In the rows, 128 means zero.
The same turns and mirrors carry the whole set onto itself and the rows of a family onto each other. Which other rows belong to the same family as each row named below? List them in the order they appear above.
These 28 rows form 7 families of 4 rows each.
Q833: [150  92 116 156  97 119 147 135  92 117 156 152 145 143 110]
Q882: [143 127 158 143 104  96 119 130 103 107 145 129 156 134 100]
Q2: [133 115 106 159 104 126 147 135  81 116 176 144 144 132 121]
Q342: [122 130 137 121 127  83 134 129  93  98 130 137 134 119 104]
Q278: [115 118 126 168 134 129 151 132 143 155 136 142 163 145 128]
Q736: [125 119 137 155  84 132 106 144  97 129 132 121 131 119 115]
Q814: [114 126 150 139 137 118 176 114 125 115 146 139 117 142 150]
Q787: [116 127 106 148 127 127 169 104 138 129 114 136 165 119 117]
Q240: [131 102 134 134 122  94 143 108 115 124 129 147 158 115 164]
Q762: [112 127 122 165 116 150 130 143 139 145 128 130 147 154 120]
Q165: [124 131 128 125  93 127 107 124 100  97 122 121 136 133 147]
Q254: [113 138 136 164 142 106 142 135 137 130 146 143 168 148 112]
Q810: [146 120 152 142 123 104 155 106 107 137 163 134 171 123 133]
Q112: [135  98 109 165 101 112 142 140  87 118 164 153 140 126 113]
Q399: [137 102 135 119 135  95 170 106 106 135 131 143 145 119 131]
Q605: [127 104 118 120 113 147 154 113 100 148 122 126 123 122 142]
Q150: [132  99 125 129  97 135 128 114 113 130 116 131 139 128 167]
Q766: [123 134 136 128 118  86 120 120 102  90 137 136 153 121 145]
Q661: [128 110 130 155 101 141 142 121 102 161 149 126 145 108 147]
Q130: [110 148 131 162 123 127 122 146 132 119 137 129 154 156 103]
Q502: [106 119 146 150 112 118 141 141 123 104 121 138  95 142 129]
Q171: [149 106 113 150  99 133 152 128  88 115 169 145 147 149 117]
Q333: [108 130  99 151 110 146 150 116 133 129 103 129 148 121 113]
Q422: [116 140 114 144 127 108 157 110 134 106 115 136 167 126  98]
Q109: [122 125 159 137 126 105 159 126 126  95 132 139 113 155 127]
Q97: [110 143 108 147 111 127 139 122 129 104 104 127 150 128  94]
Q897: [113 133 120 123 104 133 121 135  87 112 120 117 112 121 117]
Q577: [101 119 137 152 121 133 159 131 121 124 134 137  99 129 153]

Same family as Q422: Q787, Q333, Q97
Same family as Q109: Q814, Q502, Q577
Same family as Q278: Q762, Q254, Q130
Same family as Q342: Q399, Q605, Q897
Same family as Q833: Q2, Q112, Q171

The same turns and mirrors carry the whole set onto itself and the rows of a family onto each other. Which other rows belong to the same family as each row named below? List them in the order they appear above.
These 40 rows form 5 families of 8 rows each.
Q851: [115 141  91 130  75 107 130 112 130 145 143]
Q122: [125 130  85 118  80 108 126 117 127 143 132]
Q935: [102 158 117 125  98 135 135 113 103 146 147]
Q554: [115 122 134 131  73 145  87 124 112 145 110]
Q192: [129 111 102 149 120 110 143 105 121 117 142]
Q911: [132 118  92 144 135 127 116  95 126 147 115]
Q796: [128 120 156 156 105 133 126 124 100 120 102]
Q29: [121 109 144 160  91 135 117 125  95 129  94]
Q890: [132 110 101 145 110 112 144 116 110 108 143]
Q887: [110 119 156 136  74 139 127 107 134 136 155]
Q34: [ 93 155 128 133 106 142 119 109 113 150 142]
Q594: [129 118 139 160 101 133 128 127  86 126 101]
Q711: [117 116 124 134  68 138  99 120 116 143  92]
Q632: [123 116 100 152 122 147 115  95 127 161 113]
Q682: [137 127 111 143 111 108 148 106 111 110 141]
Q327: [109 113 156 130  67 138 120 115 121 131 143]
Q840: [106 156 128 129 105 146 129 107 110 155 149]
Q492: [143  96 133 167  90 115 128 101 132 154 105]
Q800: [105 157 134 126  95 141 127 107 117 149 151]
Q663: [138  85 131 163  93 112 125  97 136 159 122]
Q729: [115 118 135 144  74 137  96 131 109 133  98]
Q609: [137 119 107 146 101 116 139 113 113 102 150]
Q214: [131 111 150 166 107 133 126 117  93 137 101]
Q901: [116 118 101 155 134 133 117  94 118 159 110]
Q397: [126 135  85 129  83 100 127 118 119 132 143]
Q934: [134 118  95 141 109 104 140 111 111 119 144]
Q12: [130 139  91 132  72 102 127 121 126 139 133]
Q18: [121 115 115 140  76 144  94 123 109 140  96]
Q54: [142  93 124 161  93 118 132 100 144 166 121]
Q580: [132 104 107 151 127 130 127  91 126 161 116]
Q776: [120 124 122 136  77 139  90 130 113 135 101]
Q472: [115 119 151 137  68 130 122 105 128 140 157]
Q639: [104 133 154 130  74 141 120 108 131 139 149]
Q421: [118 121 149 139  76 140 131 103 129 134 163]
Q862: [128 115 103 145 131 140 116  93 127 163 118]
Q860: [133  91 127 162 105 125 134  95 134 160 110]
Q259: [133  96 130 164  90 122 133  98 141 166 116]
Q652: [105 153 135 136 109 148 132 116 112 152 142]
Q491: [124 127 143 160 101 134 125 134  91 125 107]
Q585: [131 121  87 134  74 106 128 126 127 144 134]

Same family as Q29: Q800, Q729, Q397, Q934, Q580, Q639, Q860
Same family as Q663: Q122, Q796, Q34, Q711, Q682, Q901, Q472
Same family as Q554: Q851, Q935, Q192, Q911, Q327, Q492, Q214

